In the data rows, 128 means zero.
Here are some points:
107 87 115 96 121 161 134 166 142 160 99 86 140 118 126 102 147 143 171 109 152 132
162 111 139 167 125 102 122 87 166 101 159 154 108 95 134 118 147 112 92 129 140 147
119 146 147 131 164 94 114 155 99 128 163 158 92 99 122 142 135 135 88 105 109 171
91 166 127 147 136 161 102 87 91 144 159 165 112 150 114 154 96 135 124 117 105 132
91 143 166 151 109 133 158 139 150 89 119 114 96 130 122 98 159 104 144 168 124 108
87 91 127 167 160 149 122 115 103 101 159 138 120 130 110 154 143 135 144 168 101 92
170 127 166 147 85 137 102 99 154 136 127 162 96 118 114 122 104 151 112 89 152 143
154 154 143 96 109 145 138 123 162 172 87 90 104 99 134 130 147 116 120 125 105 163
119 111 103 151 136 110 142 155 83 172 135 146 160 107 126 162 120 96 92 129 164 100
91 143 131 155 113 137 106 151 154 172 99 86 112 134 103 122 163 120 163 125 140 96
103 115 139 163 152 110 158 91 162 89 131 114 136 150 142 106 96 127 96 168 121 147
139 123 99 108 109 157 118 123 138 93 95 150 136 162 103 130 112 167 148 168 152 88
95 107 87 143 148 137 102 135 162 93 159 169 156 130 114 126 96 163 120 121 144 108
119 131 115 92 85 102 130 139 154 128 99 106 152 142 110 162 167 123 155 145 164 96
166 135 127 96 160 129 106 135 83 172 143 114 120 122 146 98 155 92 104 153 148 112
91 123 115 151 121 145 154 139 91 172 159 98 144 130 110 106 163 135 120 101 160 88
115 154 147 171 132 102 110 95 134 156 167 118 144 99 107 150 120 127 132 85 160 92
103 158 123 155 144 98 90 143 91 168 87 150 108 118 158 138 128 127 136 113 168 112
170 135 143 155 160 133 106 131 154 148 123 150 88 91 103 166 124 100 96 113 117 112
135 115 107 171 144 94 110 99 154 89 155 162 152 126 138 166 112 123 144 101 89 132
87 91 127 123 89 137 146 151 127 120 115 110 104 154 99 106 139 159 167 168 160 135
166 143 162 159 136 102 154 135 138 89 131 169 124 150 114 118 104 92 96 97 109 128
103 103 150 143 132 137 118 166 95 172 91 86 132 158 126 94 159 112 155 113 121 147
95 111 143 147 97 157 150 111 87 164 135 86 124 130 103 126 151 139 171 117 164 108
170 162 99 88 105 149 102 163 119 140 119 130 96 142 146 90 131 112 155 113 156 128
147 135 166 163 121 149 86 115 138 128 107 90 104 130 110 158 167 120 96 133 152 100
135 107 119 131 152 137 150 87 123 101 170 162 167 142 91 158 92 123 116 145 105 104
87 135 91 127 132 106 114 159 158 148 119 94 156 122 130 98 108 151 144 164 101 171
151 127 154 167 101 86 94 143 87 128 119 169 160 122 114 138 159 147 100 109 132 108
127 166 119 139 156 141 102 99 162 93 95 130 112 107 122 134 143 155 151 160 85 116
91 99 131 147 97 121 126 159 134 156 119 94 116 134 107 142 147 171 163 109 164 88
151 111 147 123 168 137 130 159 150 136 111 162 92 118 107 126 84 100 144 101 93 167
24 more points follow, each with its number after it:
95 123 115 147 164 110 130 99 115 93 155 162 152 158 103 142 120 135 108 168 136 88 0
170 150 123 151 156 113 161 99 123 93 167 138 144 103 118 106 84 147 136 93 109 132 1
91 103 95 119 132 161 114 131 123 144 147 86 112 138 122 98 167 155 167 157 148 104 2
91 91 139 104 140 161 98 107 111 172 111 86 124 158 134 130 163 151 148 153 124 120 3
115 91 107 151 85 157 110 163 134 144 119 102 100 166 130 134 167 123 128 145 152 92 4
131 143 154 115 97 117 165 159 146 172 91 122 88 107 110 138 124 96 136 101 140 163 5
151 158 127 111 152 113 138 119 127 89 123 169 148 91 103 94 155 143 108 97 132 167 6
91 154 147 115 101 141 154 170 95 168 131 86 120 138 134 94 159 123 128 109 148 108 7
127 166 99 167 160 121 94 115 130 120 107 150 160 91 154 142 143 131 112 85 136 104 8
87 154 115 119 97 161 110 127 119 168 135 90 104 138 146 130 167 143 96 153 148 108 9
147 154 115 104 93 141 169 151 115 128 111 122 100 154 162 130 88 135 108 164 85 139 10
151 150 111 135 89 117 98 143 103 172 123 86 104 158 114 138 163 147 128 129 160 96 11
119 127 115 111 89 153 169 123 99 128 87 138 108 158 146 98 163 151 144 160 132 96 12
158 139 150 88 144 113 138 170 103 164 119 102 100 91 130 110 124 96 124 153 132 167 13
103 87 95 115 97 141 110 159 134 136 107 86 128 162 150 122 167 155 148 164 128 120 14
154 143 91 151 164 133 122 111 123 132 99 169 116 87 138 162 104 143 96 117 101 159 15
95 103 170 155 164 110 98 135 111 148 91 150 160 118 142 102 120 127 132 85 160 139 16
87 127 99 167 93 141 114 123 99 120 127 134 171 162 138 90 151 147 112 149 156 108 17
87 139 95 171 164 113 154 159 127 101 127 150 104 122 146 134 135 120 112 160 89 108 18
162 111 147 135 156 86 118 127 91 101 123 102 171 154 91 110 139 167 140 129 148 108 19
158 135 87 131 97 141 161 147 99 109 155 169 128 134 91 150 116 96 112 121 113 167 20
135 115 115 155 160 149 94 87 142 128 131 90 167 158 110 98 104 123 104 168 136 143 21
162 131 158 119 168 86 165 111 134 144 147 150 104 91 95 122 124 108 100 129 113 155 22
135 154 127 88 148 153 90 166 166 140 131 110 120 103 142 146 120 116 96 105 97 163 23
Which of these numbered points is nearest to each point below, looking only along the 4 directions in which the first points spread most? Its number follows each.
162 143 127 159 168 94 90 143 146 136 139 165 120 87 154 122 128 108 112 113 97 104 > 22
87 95 111 151 125 121 118 95 134 93 115 134 132 166 107 162 155 171 155 145 140 104 > 17
95 111 103 163 144 121 130 119 95 93 167 142 171 158 87 154 135 151 112 125 132 108 > 0
91 127 107 155 109 169 142 135 134 148 163 86 104 166 95 114 147 123 120 157 124 100 > 17
162 119 119 96 109 141 150 127 150 136 159 130 140 103 99 87 88 167 148 105 113 171 > 10
147 111 107 143 156 94 130 123 150 93 163 169 140 87 110 166 96 104 128 117 132 151 > 1
95 87 123 159 97 141 165 170 130 105 119 86 148 107 150 162 124 112 155 113 136 132 > 3
99 111 95 171 132 102 158 87 127 93 143 154 112 138 150 166 104 123 128 160 144 120 > 0
143 154 119 147 168 129 134 103 119 109 127 110 96 154 114 98 163 163 92 85 136 151 > 6
91 111 119 100 101 153 122 131 123 140 143 86 152 134 107 94 163 163 159 168 144 112 > 2
166 166 150 92 85 94 110 159 130 156 107 118 104 146 162 142 96 127 132 113 136 124 > 5
111 143 135 108 136 169 161 95 119 93 99 126 160 166 154 142 116 151 88 129 101 116 > 21
166 135 162 123 152 94 158 131 115 105 135 169 148 87 142 126 88 112 108 97 113 151 > 15
143 119 166 111 85 149 154 139 123 148 107 94 104 91 134 130 159 116 171 97 117 159 > 5
131 139 150 119 160 106 94 159 166 113 87 138 136 146 154 102 88 123 128 164 97 116 > 10
